128 stands for zero in the data rows.
Here are some points:
[149 122 115 111 114 129 129 145 147 140 112  83 105 111 142 126 134 135 130 123 140 138 134 122]
[143 126 108 104 123 135 123 133 133 138 110  78  88  93 143 118 135 137 133 130 130 139 131 121]
[131 142 115 105 110 133 146 151 152 160 100  95  85 103 156 121 132 146 130 136 130 128 122 110]
[144 133 118 100 126 134 125 133 145 141  95  71  97  76 134 114 140 136 125 125 137 149 127 114]
[129 127 116 116 124 131 130 132 140 150 102 100 123  92 133 140 126 148 139 119 140 133 116 119]
[116 138 138 114 107 151 116 142 130 172  92 105 105 102 120 130 133 136 129 132 161 139 142 124]
[102 157 127 127 102 138 138 137 158 205 102 118 106 132 121 172 147 138 145 136 138 126 118 116]
[129 132 146 120 109 139 127 157 170 167 125 114 104 128 123 154 135 140 132 116 153 111 135 127]
[121 125 121 134 112 132 123 150 159 163 129 120 104 141 131 166 133 130 147 121 134 109 121 131]
[126 137 137 116 117 145 114 144 147 166 101 104  95 108 111 148 138 147 128 121 158 124 130 130]
[138 124 156 125 111 140 115 145 163 137 110  87 111 102 123 130 127 147 122 113 160 130 139 132]
[119 123 126 130 115 141 151 149 165 136 104  91 120  91 141 128 122 145 135 115 143 137 129 129]
[128 121 124 131 102 133 180 149 195 131 105  84 106  99 160 133 111 152 145 120 145 117 136 118]
[109 128 132 100 111 142 149 149 139 141  70  79  94  77 148 114 136 130 141 141 127 149 125 130]
[102 137 155 144 135 165 140 153 118 150 111 128 103 123 142 112 116 109  94 114 110 147 125 107]
[119 121 144 147 129 157 152 143 152 131 145 135 128 112 124 110 103  96  88 109 126 124 127 119]
[120 132 129 147 127 146 173 148 150 137 173 158 144 132 122 118  88  99  84 113 150 116 117 118]
[137 145 134 140 136 144 165 155 173 126 198 158 151 139 100 122  82 105  74 109 163 107 121 124]
[137 138 129 130 168 153 148 151 148 130 177 157 149 125  92 105  77  94  83 114 154 119 136 122]
[127 122 118 157 193 170 172 173 178 154  97 155 183 159 163  59  63  57 106 151 132 135 145 145]
[131 140 114 157 197 158 167 165 171 122 137 152 184 148 155  83  57  86  90 137 145 125 126 130]
[144 110 119 139 176 165 163 157 154 135 133 141 169 131 102  99  90  71  87 131 139 144 123 131]
[153 102 115 130 164 154 137 142 123 122 180 144 141 123  72 125 103  84  72 110 151 149 124 112]
[156 121 136 124 132 156 126 151 129 127 151 107 133 118 100 103 110 101  83 102 148 157 130 111]
[131 150 123 127  98 170 176 159 170 149 119 116 100  98 153 116 123  94 117 121 145 107 118 113]
[161 115 126 126 120 156 150 142 146 135 114  96 115 106 122 102 121 107 101  96 122 139 123 119]
[144 128 131 136  93 155 153 147 164 135 126  84  90 109 169  84 125 103 123 102 118 125 126 125]
[135 152 102 123  70  96 143  88 121  92 113 161 138 176 163 169 142 175 147 155 108 127 149 155]
[123 155 115 103  86  90 136 100 102 121 122 159 144 151 125 127 170 148 155 156 125 168 153 155]
[131 131 129 101 101 101 109 103  83 104 128 148 150 153 104 111 175 145 151 147 125 182 163 156]
[123 152 103 115  77  98 182 102 145 120 143 176 146 147 141 155 163 163 171 159 153 122 132 145]
[165 118 120  90 123 105  95  88  93  72 151 112 149 119  90 141 176 150 153 135 151 166 145 158]
[171 118 116 104 119 105 113 115 105  82 152 121 151 166 116 151 169 158 160 142 149 142 136 153]
[151 129 110 101  95 108 129 118  86 109 147 147 146 172 108 145 175 157 148 154 148 158 132 148]
[139 129 101 118 107 127 117 105  67  91 153 144 143 135  95 143 171 151 157 162 148 175 142 142]
[146 122 110 103 115 126 113 106  82  85 143 134 140 129  91 131 174 153 146 153 156 174 151 138]
[144 123 104 123  94 129 148 119 133  91 173 155 138 150 126 156 163 155 163 149 172 128 152 122]
[153 113 103 121 120 134 100  88  81  89 157 134 147 113  88 149 161 160 145 149 147 189 140 142]
[133 123 136 134 121 123 113 104  94 113 172 145 156 135 104 165 142 166 145 146 150 138 133 132]
[116 119 150 142 129 104  99 115  90 142 127 164 155 154 105 161 129 160 145 174 135 135 136 154]
[115 105 143 142 124 120 124 119 108 144 144 168 151 171 128 150 148 146 155 175 168 114 156 163]
[121 112 140 125 144 127  96 113  74 121 147 146 159 129  92 148 151 157 140 147 155 140 141 139]
[152 123 124 116 106 124 129 117 125 131 139 138 127 106 102 117 120 111 102 113 155 136 114 112]
[168 134 120 127 111 117 146 132 132 122 151 133 131 156 118 127 111 129 101 103 169 121 121 103]
[160 122  99 128 125 122 131 126 121 135 162 151 149 144  84 119 107 112  90 121 141 137 123 122]
[161 107 125 138 138 123 121 103 127 139 192 149 162 115  83 110 106  89  86 126 162 142 124 129]
[142 116 113 138 143 124 133 109 133 135 183 155 160 106  92 112 107  77  85 122 147 135 131 131]
[144 120 135 134 143 123 135 103 138 144 173 157 159 124  90 124  96  83  99 126 137 124 116 117]
[140 165 126 131 118 140 169 132 149 174 149 164 137 120 112 146 110  92  93 140 141 110 117 109]
[148 129 116 130 113 123 150 122 140 153 153 162 148 112  90 136 118  98  91 127 143 127 109 126]
[141 131 120 118 127 128 114 120 108 137 139 128 146 109  62 122 113  98  83 121 130 160 121 139]
[138 140 144 124 101 120 140 126 153 119 121 123 133 109  99 127 101 140 104  95 164 120 127 116]
[133 144 110 114  91 108 130 123 118 132 122 132  99 134 140 128 116 126 121 113 138 129 118 119]
[126 134 118  97 120 114 114 120  87 121  87 103 101 107 113 117 118 132 118  99 134 157 121 124]
[122 151 117 110 108 117 150 132 122 134  82 112  93 120 148 124 129 125 125 108 148 123 126 112]
[131 129 120 114 124 104 135 131 110 119  86 107  99 136 139 115 115 146 118  92 139 134 126 110]
[140 149 163 153 124 157 149 140 156 140 173 147 123 116 114 113 106 119  96 115 147 110 123 102]
[134 133 150 146 161 152 122 132 131 123 174 138 138 122  86 108  97 107 105 114 126 123 130 101]
[ 99 147 145 154 175 159 121 133 115 147 173 154 143 126 101  83  80  96  92 136 126 126 119 122]
[ 84 138 138 184 170 150 140 127 138 148 173 155 148 138 112  85  84  94  97 134 110 123 112 121]
Here are 40 more points, each followed by its number:
[ 79 114 146 178 192 155 124 120 131 128 169 136 163 133  95  81  94  90 102 124  94 135 115 129] 0
[102 148 141 174 177 137 177 134 186 141 156 176 180 153 151  91  44 110 117 126 127  69 110 105] 1
[ 99 160 132 170 196 157 159 135 165 158 135 177 175 159 156  71  47  93 110 131 127  86 125 123] 2
[ 98 140 144 183 155 149 168 137 177 135 192 169 148 162 153  97  55 101 130 140 112  63 109 112] 3
[ 84 128 150 185 161 169 154 128 153 155 165 156 162 152 114  88 103  95 100 132  97 106 111 122] 4
[ 86  96 166 168 202 157 140 125 151 132 141 136 146 156 137  91 118  98 112 112  82 103 127 122] 5
[ 97  83 162 160 192 151 143 117 142 124 138 134 128 112 133 104 127 104 108 108  84 121 115 113] 6
[121 116 125 148 154  67  79 105 121  86 131 137 138 150 131 145 110 123  93  85 105 103  88  94] 7
[100 116 141 127 150  82  67 122 105  84 128 138 130 155 139 135 123 102 101  93 104  91 106  98] 8
[ 96 132 110 136 129  86  81 116  97 118 110 152 115 169 144 149 135  92 100 110  83 104 101 106] 9
[123 113 126 117 131  96 167 105 128  77 146 139 155 144 134 159 166 185 165 144 176 115 113 110] 10
[101 130 102 114 133 108 152 124 101  97 129 134 138 160 146 146 182 151 157 162 158 125 124 129] 11
[ 93 123 105 129 130  97 160 120 125  87 146 121 138 156 150 150 161 167 157 160 160 131 117 130] 12
[ 77 126 122 133 132 113 136 115 117 103 143 114 136 150 150 144 183 152 153 169 150 131 121 147] 13
[ 80 145 110 116 129 116 167 118 114 121 115 128 142 153 149 154 182 155 153 171 138 123 115 139] 14
[114 116 129 126 137  95 156 124 142  69 154 112 152 167 149 154 168 171 154 143 161 111 117 130] 15
[112 137 102 115 116 110 139 114 109  98 163 147 134 155 137 152 178 150 157 160 149 138 123 123] 16
[108 140 114 118 127 116 142 136 109  89 145 121 136 166 137 147 168 166 149 151 168 142 133 125] 17
[ 94 116 122 119 141 111 126 110 103  86 152 112 123 157 140 148 163 166 158 156 138 137 131 135] 18
[139 134 140 137 102  98 135 132 145 109 131 104  77 174 162 138 125 149 121  95 157 106 106  94] 19
[128 134 110 127 115 100 150 120 149 117 103 113  84 139 157 135 131 128 125  96 152  99 106 105] 20
[141 126 119 100 125 105 123 125 100 113  87 102 102 142 133 115 135 107 112 103 133 131 102 120] 21
[160 113 106 126 126  94 124 115 130 101 112  93  91 151 136 133 129 125 123  82 135 121 119 106] 22
[162 119 124 124 128  98 123 112 122  96 121  95  98 159 129 119 119 145 109  82 153 132 118  99] 23
[161 149 149 144 125 117 144 141 163 135 181 165 156 148 129 160  99 132 147 119 139  54 112 116] 24
[166 161 133 140 140 135 126 150 122 168 111 176 154 179 158 109  85  87 154 176  92 136 139 133] 25
[171 156 144 131 135 120 151 147 158 150 122 170 167 150 150 135  87 104 155 149 116 113 124 116] 26
[169 162 141 111 134 146 122 125  96 166 120 162 152 115 105 129 123  83 143 158 106 143 133 118] 27
[174 142 128 120 107 130 122 126 101 151 171 153 151 142  86 139 117 105 136 137 124 131 131 127] 28
[172 137 142 127 111 137 114 140 110 127 158 133 123 142 109 160 135 127 131 118 127 116 124 125] 29
[173 159 119 124  93 143 128 128 112 155 159 141 110 147 110 162 148 155 136 126 144 118 123 116] 30
[156 135 118 146  97 136 139 127 125 135 161 132 121 137 133 140 147 155 151 126 155 118 129 103] 31
[146 134 110 120 119 153 111 127  72 137 130 111 114 112 118 132 168 139 141 131 136 155 132 119] 32
[143 118 107  98 128  90  46 118  91 128 102 125 119 139 159 125 106  93 101  90  57 122 145 141] 33
[129 128 110 100 133  86  50 108  95 127  92 111 112 106 159 109 114  97 101 100  49 111 140 147] 34
[128 109 109 105 124  70  84 115 139 123 123 122 132 134 175 107  95 102 105  98  76  76 139 156] 35
[106 128 128 103 131 108  81 110 131 161 124 118 124 100 153  85  98 116  97 127 112  95 166 157] 36
[100 117 111 107 139  91  90 101 125 151 114 117 133  97 149  97  96 129 109 119  92  94 147 158] 37
[105  99 120 106 109 106  57  62  47 115  76 153 138 128  97 111 160 129 136 146  68 161 133 167] 38
[ 84 106 110 114  95  95  89  74  71 133  72 158 146 151 112 100 157 126 132 150  77 131 129 186] 39
Which of these numbered points is nearest to each point below by angle, seen from the average point of the first points? Its number follows each.
[131 148 113  84  92 101  86 122  81 144  84 160 139 159 137 137 133 106 115 117  80 141 149 139] > 33
[160 131 124 129 110 148 142 155 118 115 146 127 136 142 126 151 150 168 143 110 161 141 135 117] > 31
[143 132 113  88 121  95  67  71  69 107  96 154 149 119  98 139 132 138 122 108  99 149 136 127] > 38
[156 145 121 122 102 146 148 145 133 123 145 134 122 123 128 142 166 155 140 131 168 137 142 142] > 31
[107 156 135 145 196 138 141 135 133 163 130 166 180 157 142  71  47  91 112 138 110 111 114 124] > 2
[ 88 128 146 115 102 141 150 156 138 139  77  92 114  77 139 125 132 132 153 134 137 147 130 131] > 14
[138 120 102  97 114  79  72 100  84 107 106 152 149 147 134 150 126 114 109 109  74 154 135 147] > 33
[118 115 158 165 162 144 142 127 147 119 155 131 137 142 125 111 110 101 100 109 105 116 113 110] > 5
[113 110 110 110  92 105  61  60  53 126  81 155 126 128  95 120 159 126 124 144  73 164 138 163] > 38
[131 161 153 148 173 142 162 132 178 144 157 157 172 152 144  86  55  92 126 127 129  83 118 112] > 1
[149 127 121 114 121 145 115 118 117 129 104 101 100  98 133 145 167 132 137 135 108 161 141 137] > 32
[150 121  95 113 101  90  99  87  95 132 139 181 163 151 112 159 102 139 132 115 122 125 137 119] > 28
[140 146 122 118 107 138 128 139 138 167 128 117 121 109 127 150 137 137 125 118 155 127 128 126] > 30
[176 145 137 134 119 134 122 136 125 149 138 170 157 131 120 132 133 104 138 142 125 132 133 145] > 27
[125  88 128 139 160 120 114 109 117 108 152 159 166 116  95 130 113 166 141 115 147 130 146 149] > 10
[118 160 146 143 208 139 149 131 161 154 112 163 170 143 153  63  41  83 124 139 112 121 125 122] > 2
[ 92 161 138 172 182 136 129 132 130 172 134 159 163 158 139  74  64 102  89 149 126 104 100 126] > 2
[166 154 139 116 126 109  97 129  81 104 150 123 135 115  75 125 140 131 131 158 126 147 120 113] > 28
[146 134 119  97 143 142 126 138 112 140  89  66  77  99 140 104 142 141 116 130 119 138 118 126] > 21
[154 148 104 115 105 125 151 138 128 110 147 150 131 127 122 155 158 152 145 136 136 128 121 150] > 16
[ 99 141 106 135 109 138 122 147 108 167 123 120  96 112 105 149 135 142 136 135 142 158 128 143] > 32
[130 156 161 139 207 135 124 135 140 147 131 154 177 163 142  61  45  96 115 127 117 132 129 117] > 2
[164 146 101 143 115 120 151 152 133 106 193 169 150 155 109 158 130 160 129 136 152 106 110 158] > 24
[109 141 108 114 122  62  50 120  84  86  88 129 123 173 148 150 121 108  93  82  38 145 129 124] > 33
[131 135 113  91 106 103  68  98  77 114 105 160 148 142 110 141 130 125 131 112  96 143 140 132] > 38
[121  85 165 164 170 149 114 119 136 114 144 115  99 121 149 106 117 121 101  95 106 137 132 111] > 6
[ 92 130 114 155 122 148 140 156 190 179 118  99 105 127 116 161 155 125 150 144 142 112 123 153] > 14
[117 123  87 147 120  92 123  97 104 130 165 182 159 175 141 150 115 134 126 121 134 100 126 133] > 9
[ 93  92 159 142 184 153 125 116 118 130 110 117 102 118 149 101 128 112 100 114  81 136 124 119] > 6
[161 169 146 140  92 135 156 144 161 152 147 189 165 137 149 136 110 106 140 155 148  95 127 132] > 26
[171 117 127 107 120 143 108 127 122 100 123  92 107 107 133 143 160 134 135 122 128 152 146 137] > 32
